Some points, each followed by its number:
{ 74, -96,  36,  62,  19, -58, -13,  20,  75, -87, -59,  36, -37, -19,  19,  30, -38,  -1,  74, -64,  31, -24, -44,  81} 0
{ 55,  57, -73, -25,   1,  57,  55,   0, -19,  35,  20, -25,  55,   0, -59, -22,  74,  18, -55,  48, -32, -17,  34,  -8} 1
{-64,  32, -19,  27,  37, -23,  -4, -56, -16, -14,  33,   7,  -3,   0,  19,  10, -19, -22,  37, -17,  19,  30, -25,   5} 2
{-38, -20,  -1,  -9,   1,  18,  16,  20,   0,  35,  20,  11,   0,  19, -20,  10,  37,  -1, -18,  10, -11,   1,  49, -28} 3
{ 37, -24, -22, -59, -43,  38,  -7,  44,  19,  45,  47, -32,  31, -54,  16, -43,  31,  28, -33,  77,  17,  -1,  12, -88} 4
{-57,  -1,  36,  31,  37, -58, -37, -20,  38, -34, -20,  14, -19,  57,  19,  41, -19, -38,  37, -59,   6,  19, -15,  45} 5
{ 38,  51, -65, -17,   1,  48,  47,  -9, -16,  28,  23, -20,  44,  -3, -47, -18,  60,  12, -43,  41, -22,  -9,  22,  -6} 6
{ -38,   -1,  -37,  -43,  -55,   57,   43,   79,   56,   37,   99,  -17,   55, -113,   38,  -62,   -1,   36,  -55,   72,   28,  -78,   -2, -106} 7
{  9,  -5,  -9, -35, -12,  43,  32,  -6, -16,  24, -23,  -3,  -3,  -3, -50, -20,  53,  30, -21,  -6,  16,   4, -24,  20} 8
{-58,  26, -16,  25,  32, -20,  -7, -50, -13, -14,  30,   9,  -3,   0,  16,  10, -19, -20,  35, -13,  20,  24, -24,   3} 9
New points follow, each followed by the numbers of its three nearest points above by angle, nearest first.
{-19,  -1, -37, -16, -18,  18,  34,  39, -19,  40,  40,   4,   0,   0,  -1,  -1,  56,  18, -36,  26, -42,  26,  61, -33} 3 1 6
{ 28, -61,  30,  34, -20, -49,  11,  27,  51, -58, -24,   6,   4,  -4,  29,  11, -39,   3,  32, -39,   6, -54,  -9,  50} 0 5 9
{ 18, -20,  -1, -32, -18,  38,  29,   0, -19,  23, -20,  -1,   0,   0, -59, -17,  56,  36, -18, -16,  23,   4, -25,  39} 8 1 6
{-19,  -1,  18,  22,  19, -39,  -9,   0,   0, -16, -20,  18, -19,  38,  -1,  20, -19, -20,  19, -42, -10,  25,  13,  34} 5 0 2
{ 18, -14,   8,   7,  -2,  -1, -23, -11,  10,  -7, -14,  16, -13,   6, -10,  15, -14, -14,   8,   1,   8, -19,  19,   2} 0 5 9
{ 18,  -8,  -6, -26, -18,  32,  26,   0, -19,  21, -14,   1,   0,   0, -50, -13,  50,  28, -15, -13,  15,   6, -20,  31} 8 1 6
{-75,  -1,  54,   8,   1, -39, -18,  20,   0,   6, -20,  14, -19,  76,  -1,  35, -19, -20,   1, -51, -49,  -1,  37,  35} 5 3 2
{ 37, -20,  18,  14,   1,  -1, -45, -20,  19, -17, -20,  23, -19,   0,  -1,  20, -19, -20,   1,  -4,  17, -37,   4,   5} 0 5 9
{ -1,  -1,  -1,   6,   1,  -1, -21,   0, -19,   8, -20,  17,   0,   0,  -1,   8,  -1, -20, -18,   6,   1, -11,  33,  -6} 3 1 6
{ 18,  18,  18,   3,  19, -20, -53,   0,   0,   1, -40,  17,   0,  19,  -1,  18,  -1, -20,   1,  -7, -12,  -5,  12,  -1} 5 0 9
{-19, -14,  15,  20,  19, -23, -54, -20,  16, -21,   0,  20, -19,  16,   2,  24, -19, -20,  22, -20,  20,  -7,  -2,  16} 5 0 9
{ 18, -20,  -1, -14,   1,  18,   8,   0,   0,  15,   0,  15,   0,   0, -20,  10,  -1, -20, -18,  23,  12, -21,  52, -25} 3 4 1
{ 37, -39, -19, -67, -55,  38, -14,  59,  19,  50,  59, -34,  36, -57,  19, -47,  37,  36, -36,  84,  16,  -6,  23, -93} 4 7 1
{-61,  -4,  45,   9,   1, -33, -18,  14,   3,   3, -20,  15, -19,  64,  -1,  33, -19, -20,   3, -43, -38,  -4,  33,  29} 5 3 0
{-19,  57,  18,   4,   1, -39, -42,   0, -19,   8, -20,  16,   0,  38,  -1,  23,  -1, -20,  19, -36, -24,   9,  34,  27} 5 2 9
{ 37, -58,  -1,  30,   1,  -1,  -8, -20,  38, -31, -40,  14, -19,   0,  -1,  21,  -1,  -1,  19, -12,  24,   0, -29,   7} 0 5 8
